50 stands for zero in the data rows.
Here is a table of points, one per row:
[50. 38. 39. 59. 68. 59. 58. 31. 53. 66. 21. 61. 85. 52. 57. 0. 59. 36. 35. 34. 40. 30. 11. 41. 37. 54. 66. 53. 42. 53. 80. 59.]
[27. 57. 73. 26. 23. 21. 46. 36. 32. 61. 41. 41. 30. 19. 29. 64. 2. 52. 79. 68. 56. 54. 52. 35. 77. 71. 57. 31. 73. 12. 38. 35.]
[53. 60. 46. 58. 29. 58. 75. 33. 62. 64. 49. 44. 64. 87. 33. 59. 53. 25. 50. 52. 43. 28. 36. 48. 30. 16. 31. 69. 47. 34. 50. 58.]
[29. 47. 63. 30. 40. 28. 17. 14. 55. 66. 28. 67. 7. 39. 39. 48. 65. 76. 55. 62. 53. 76. 75. 16. 27. 50. 57. 72. 57. 0. 38. 37.]
[60. 67. 59. 89. 79. 51. 34. 61. 75. 42. 49. 63. 51. 46. 40. 79. 51. 52. 80. 55. 32. 38. 60. 55. 54. 60. 67. 61. 15. 36. 57. 65.]
[46. 78. 37. 54. 55. 59. 66. 17. 56. 58. 97. 11. 41. 28. 69. 85. 79. 42. 32. 49. 59. 27. 22. 60. 47. 46. 56. 34. 43. 63. 72. 56.]
[44. 22. 38. 44. 16. 47. 77. 61. 40. 52. 46. 35. 30. 47. 61. 64. 64. 44. 43. 47. 62. 47. 22. 45. 22. 42. 39. 48. 58. 52. 49. 60.]
[77. 63. 45. 62. 90. 65. 41. 62. 63. 40. 80. 60. 40. 46. 36. 49. 58. 63. 44. 29. 6. 39. 43. 69. 80. 55. 59. 59. 43. 0. 44. 65.]
[77. 41. 65. 76. 72. 59. 26. 77. 49. 39. 59. 58. 55. 39. 25. 35. 26. 75. 51. 48. 51. 16. 55. 86. 61. 46. 56. 36. 24. 32. 47. 70.]
[41. 31. 75. 25. 31. 27. 34. 60. 36. 72. 61. 48. 41. 58. 77. 36. 62. 80. 71. 83. 52. 73. 58. 61. 60. 89. 42. 48. 64. 31. 32. 35.]
[66. 29. 55. 61. 70. 47. 25. 68. 62. 29. 41. 64. 58. 64. 53. 81. 44. 62. 67. 40. 7. 31. 65. 83. 35. 71. 92. 36. 38. 50. 70. 55.]
[40. 50. 45. 59. 62. 64. 71. 82. 39. 69. 35. 81. 55. 49. 78. 86. 3. 47. 49. 31. 42. 56. 31. 43. 37. 28. 27. 50. 54. 78. 92. 58.]
[34. 56. 63. 21. 13. 31. 40. 94. 36. 64. 28. 76. 35. 47. 47. 0. 77. 54. 83. 74. 65. 63. 70. 77. 62. 66. 67. 53. 57. 66. 41. 46.]
[28. 47. 53. 56. 49. 30. 40. 71. 21. 67. 54. 51. 22. 0. 32. 31. 33. 56. 56. 56. 81. 65. 65. 34. 52. 67. 56. 62. 66. 46. 20. 11.]
[75. 53. 56. 47. 77. 65. 43. 56. 80. 35. 43. 35. 63. 26. 47. 90. 42. 47. 61. 40. 66. 42. 60. 89. 38. 60. 67. 54. 19. 15. 39. 49.]
[29. 45. 90. 26. 48. 31. 47. 39. 40. 68. 73. 52. 40. 40. 52. 52. 79. 39. 41. 80. 34. 86. 56. 71. 78. 50. 82. 59. 68. 42. 38. 18.]
[41. 29. 72. 24. 51. 33. 52. 54. 53. 40. 12. 41. 21. 46. 35. 31. 23. 60. 83. 84. 60. 76. 61. 52. 82. 29. 54. 78. 79. 77. 27. 23.]
[50. 64. 45. 63. 61. 75. 4. 74. 61. 36. 99. 42. 76. 63. 20. 60. 23. 67. 54. 63. 16. 49. 44. 61. 42. 62. 60. 62. 38. 31. 42. 42.]
[56. 58. 38. 71. 20. 65. 51. 39. 50. 31. 31. 33. 81. 12. 67. 51. 56. 24. 36. 46. 15. 65. 49. 31. 43. 28. 40. 54. 40. 35. 60. 53.]
[48. 41. 29. 53. 49. 49. 66. 52. 66. 45. 78. 7. 53. 50. 76. 45. 41. 43. 54. 36. 44. 37. 32. 53. 46. 24. 49. 47. 60. 78. 69. 49.]
[49. 71. 44. 45. 52. 35. 64. 33. 29. 35. 8. 62. 58. 61. 79. 26. 64. 37. 10. 70. 21. 43. 53. 36. 46. 54. 29. 36. 50. 57. 42. 32.]
[86. 83. 67. 64. 62. 71. 34. 58. 60. 42. 43. 67. 63. 58. 22. 85. 42. 55. 51. 34. 82. 34. 78. 43. 63. 69. 83. 76. 42. 42. 76. 60.]
[64. 55. 28. 66. 31. 61. 54. 49. 44. 53. 79. 40. 45. 68. 51. 41. 29. 32. 34. 74. 66. 40. 40. 44. 27. 48. 35. 34. 39. 67. 75. 51.]
[51. 20. 25. 50. 47. 41. 61. 13. 38. 60. 79. 48. 64. 83. 70. 42. 33. 30. 41. 50. 42. 59. 53. 21. 54. 28. 50. 20. 61. 29. 30. 48.]
[61. 68. 32. 70. 43. 71. 69. 50. 58. 52. 78. 39. 45. 72. 58. 35. 35. 40. 43. 49. 40. 54. 29. 40. 39. 48. 34. 27. 59. 56. 72. 45.]
[40. 55. 37. 51. 60. 69. 62. 25. 43. 57. 20. 37. 60. 30. 70. 29. 61. 54. 37. 66. 50. 48. 33. 11. 25. 62. 41. 35. 62. 75. 43. 58.]
[59. 41. 50. 65. 69. 90. 47. 37. 61. 28. 34. 44. 41. 56. 91. 8. 63. 34. 37. 31. 78. 64. 38. 45. 43. 56. 24. 29. 48. 53. 72. 63.]
[57. 81. 57. 74. 62. 40. 34. 81. 93. 23. 73. 50. 59. 43. 40. 78. 64. 61. 88. 34. 12. 43. 64. 48. 55. 81. 52. 73. 59. 60. 56. 64.]
[60. 25. 32. 44. 48. 37. 52. 95. 28. 71. 27. 17. 33. 56. 82. 75. 69. 44. 41. 37. 52. 46. 47. 5. 55. 39. 35. 34. 60. 59. 59. 33.]
[50. 31. 42. 65. 62. 54. 43. 25. 51. 52. 44. 34. 56. 77. 55. 48. 51. 30. 41. 67. 37. 45. 29. 47. 45. 63. 18. 51. 50. 81. 69. 89.]
[37. 47. 63. 14. 35. 55. 41. 47. 54. 58. 49. 99. 39. 56. 34. 51. 85. 87. 73. 61. 67. 68. 53. 38. 83. 55. 58. 50. 53. 71. 37. 15.]
[58. 83. 40. 42. 36. 51. 66. 15. 30. 74. 21. 8. 51. 65. 46. 17. 79. 40. 56. 47. 35. 64. 47. 48. 44. 32. 49. 74. 54. 74. 64. 54.]
[78. 61. 63. 50. 67. 46. 30. 85. 71. 25. 55. 25. 67. 32. 43. 70. 29. 40. 54. 35. 32. 64. 48. 67. 70. 63. 67. 41. 19. 45. 34. 66.]
[48. 1. 74. 43. 50. 20. 40. 12. 44. 62. 69. 61. 37. 31. 41. 37. 50. 42. 66. 65. 78. 50. 66. 50. 66. 73. 65. 73. 85. 75. 23. 12.]
[48. 99. 30. 47. 44. 22. 58. 32. 46. 51. 22. 42. 45. 77. 49. 23. 60. 60. 43. 36. 52. 47. 38. 54. 49. 44. 33. 0. 72. 45. 54. 49.]
[66. 76. 40. 54. 40. 72. 71. 46. 41. 47. 52. 55. 56. 30. 54. 57. 66. 37. 70. 28. 16. 41. 36. 46. 32. 38. 20. 37. 48. 74. 46. 50.]
[29. 0. 74. 43. 28. 51. 68. 43. 41. 73. 23. 42. 17. 61. 32. 32. 21. 99. 56. 62. 28. 73. 77. 39. 75. 69. 78. 49. 55. 56. 31. 38.]
[56. 55. 55. 81. 32. 43. 54. 32. 48. 39. 54. 39. 63. 81. 55. 49. 68. 42. 20. 20. 89. 49. 25. 59. 57. 43. 25. 62. 35. 68. 50. 50.]
[22. 53. 54. 26. 58. 52. 41. 53. 21. 59. 15. 73. 34. 26. 41. 62. 72. 40. 78. 80. 68. 59. 48. 62. 82. 54. 61. 69. 75. 15. 20. 44.]
[39. 37. 40. 42. 32. 48. 70. 51. 54. 64. 47. 74. 49. 65. 61. 29. 65. 46. 22. 50. 85. 35. 54. 31. 45. 38. 39. 28. 59. 35. 80. 61.]
[47. 65. 29. 52. 50. 43. 63. 78. 46. 29. 42. 53. 56. 95. 62. 33. 22. 24. 51. 22. 65. 40. 19. 32. 28. 42. 51. 58. 38. 55. 40. 42.]
[37. 26. 44. 42. 49. 42. 64. 43. 58. 72. 33. 19. 61. 54. 24. 48. 62. 38. 37. 45. 37. 34. 49. 1. 59. 39. 29. 19. 35. 90. 33. 49.]
[57. 62. 54. 57. 31. 49. 52. 63. 49. 61. 37. 65. 57. 67. 39. 86. 33. 30. 13. 24. 22. 52. 41. 43. 13. 26. 35. 31. 64. 70. 43. 67.]
[40. 60. 44. 44. 32. 44. 52. 18. 5. 40. 42. 6. 49. 62. 60. 79. 61. 46. 47. 47. 99. 53. 32. 38. 64. 52. 37. 34. 43. 60. 67. 56.]
[37. 67. 46. 50. 53. 53. 61. 25. 46. 44. 58. 68. 39. 59. 57. 27. 68. 53. 35. 58. 51. 54. 43. 48. 46. 0. 62. 0. 60. 82. 49. 52.]
[60. 10. 22. 48. 31. 74. 51. 37. 73. 38. 7. 54. 52. 44. 57. 74. 22. 32. 27. 45. 73. 30. 28. 63. 35. 45. 42. 33. 58. 70. 53. 65.]
[46. 69. 71. 56. 56. 62. 51. 65. 72. 55. 54. 37. 49. 64. 91. 49. 59. 30. 51. 29. 58. 22. 55. 26. 43. 10. 31. 46. 49. 55. 56. 55.]
[36. 48. 69. 28. 43. 23. 56. 89. 37. 67. 75. 69. 29. 30. 25. 45. 88. 53. 33. 76. 73. 82. 84. 47. 61. 76. 61. 53. 67. 80. 31. 47.]
[61. 42. 31. 64. 62. 45. 35. 77. 96. 29. 49. 40. 84. 29. 24. 73. 43. 75. 46. 47. 68. 61. 69. 72. 63. 61. 47. 80. 39. 30. 71. 63.]
[72. 44. 60. 45. 69. 52. 45. 61. 59. 16. 99. 49. 66. 28. 54. 29. 0. 60. 58. 54. 53. 41. 53. 29. 39. 44. 68. 91. 25. 33. 48. 92.]
[29. 58. 48. 22. 22. 35. 55. 16. 50. 89. 58. 99. 24. 18. 54. 42. 10. 38. 59. 50. 48. 78. 73. 73. 87. 73. 59. 50. 45. 29. 32. 38.]
[65. 39. 40. 40. 77. 52. 15. 60. 60. 29. 57. 56. 57. 71. 23. 47. 31. 63. 43. 34. 40. 56. 65. 83. 43. 65. 63. 84. 13. 60. 52. 73.]
[47. 5. 64. 49. 50. 10. 65. 32. 38. 51. 47. 99. 51. 24. 42. 44. 86. 83. 81. 74. 75. 73. 50. 44. 52. 61. 61. 36. 46. 18. 39. 28.]
[43. 81. 22. 62. 40. 77. 64. 70. 38. 49. 47. 30. 70. 66. 77. 79. 96. 46. 45. 44. 34. 51. 49. 48. 34. 38. 49. 59. 53. 53. 30. 66.]
[29. 4. 73. 43. 49. 39. 41. 61. 41. 62. 43. 55. 42. 38. 27. 35. 69. 44. 74. 54. 74. 72. 60. 54. 72. 46. 61. 37. 83. 3. 28. 38.]
[58. 98. 60. 54. 74. 56. 37. 75. 66. 28. 27. 72. 60. 53. 33. 87. 9. 78. 53. 61. 42. 42. 51. 69. 53. 59. 43. 73. 28. 46. 60. 49.]
[38. 60. 40. 54. 57. 46. 67. 29. 21. 75. 47. 32. 57. 68. 82. 38. 39. 54. 34. 47. 95. 37. 59. 74. 41. 25. 35. 65. 65. 62. 39. 50.]
[66. 52. 53. 61. 70. 59. 24. 55. 44. 34. 76. 81. 44. 28. 51. 54. 49. 70. 42. 39. 3. 30. 53. 85. 44. 53. 64. 95. 24. 71. 57. 51.]
[59. 51. 67. 35. 83. 67. 48. 50. 85. 27. 94. 33. 69. 50. 32. 48. 19. 73. 55. 31. 44. 49. 84. 83. 19. 72. 51. 64. 51. 35. 68. 45.]
[56. 35. 27. 53. 44. 74. 77. 38. 26. 28. 72. 51. 55. 74. 41. 47. 88. 15. 37. 44. 36. 25. 58. 40. 44. 46. 32. 42. 43. 31. 79. 44.]
These points spread out most along one direction. Take the direction at right angles to it along which they spread out most. Go by this last direction. How far along it is each point below, from 0 to 99? 50 is the average, and the first point above lies past it. One standard deviation of the points above along it is 16.
[29. 45. 90. 26. 48. 31. 47. 39. 40. 68. 73. 52. 40. 40. 52. 52. 79. 39. 41. 80. 34. 86. 56. 71. 78. 50. 82. 59. 68. 42. 38. 18.] 52
[40. 50. 45. 59. 62. 64. 71. 82. 39. 69. 35. 81. 55. 49. 78. 86. 3. 47. 49. 31. 42. 56. 31. 43. 37. 28. 27. 50. 54. 78. 92. 58.] 53
[22. 53. 54. 26. 58. 52. 41. 53. 21. 59. 15. 73. 34. 26. 41. 62. 72. 40. 78. 80. 68. 59. 48. 62. 82. 54. 61. 69. 75. 15. 20. 44.] 51
[66. 76. 40. 54. 40. 72. 71. 46. 41. 47. 52. 55. 56. 30. 54. 57. 66. 37. 70. 28. 16. 41. 36. 46. 32. 38. 20. 37. 48. 74. 46. 50.] 56
[75. 53. 56. 47. 77. 65. 43. 56. 80. 35. 43. 35. 63. 26. 47. 90. 42. 47. 61. 40. 66. 42. 60. 89. 38. 60. 67. 54. 19. 15. 39. 49.] 25
[50. 31. 42. 65. 62. 54. 43. 25. 51. 52. 44. 34. 56. 77. 55. 48. 51. 30. 41. 67. 37. 45. 29. 47. 45. 63. 18. 51. 50. 81. 69. 89.] 59
[38. 60. 40. 54. 57. 46. 67. 29. 21. 75. 47. 32. 57. 68. 82. 38. 39. 54. 34. 47. 95. 37. 59. 74. 41. 25. 35. 65. 65. 62. 39. 50.] 67
[40. 60. 44. 44. 32. 44. 52. 18. 5. 40. 42. 6. 49. 62. 60. 79. 61. 46. 47. 47. 99. 53. 32. 38. 64. 52. 37. 34. 43. 60. 67. 56.] 69
[60. 67. 59. 89. 79. 51. 34. 61. 75. 42. 49. 63. 51. 46. 40. 79. 51. 52. 80. 55. 32. 38. 60. 55. 54. 60. 67. 61. 15. 36. 57. 65.] 24
[78. 61. 63. 50. 67. 46. 30. 85. 71. 25. 55. 25. 67. 32. 43. 70. 29. 40. 54. 35. 32. 64. 48. 67. 70. 63. 67. 41. 19. 45. 34. 66.] 25
[47. 65. 29. 52. 50. 43. 63. 78. 46. 29. 42. 53. 56. 95. 62. 33. 22. 24. 51. 22. 65. 40. 19. 32. 28. 42. 51. 58. 38. 55. 40. 42.] 56
[48. 1. 74. 43. 50. 20. 40. 12. 44. 62. 69. 61. 37. 31. 41. 37. 50. 42. 66. 65. 78. 50. 66. 50. 66. 73. 65. 73. 85. 75. 23. 12.] 55
[37. 67. 46. 50. 53. 53. 61. 25. 46. 44. 58. 68. 39. 59. 57. 27. 68. 53. 35. 58. 51. 54. 43. 48. 46. 0. 62. 0. 60. 82. 49. 52.] 69
[53. 60. 46. 58. 29. 58. 75. 33. 62. 64. 49. 44. 64. 87. 33. 59. 53. 25. 50. 52. 43. 28. 36. 48. 30. 16. 31. 69. 47. 34. 50. 58.] 58
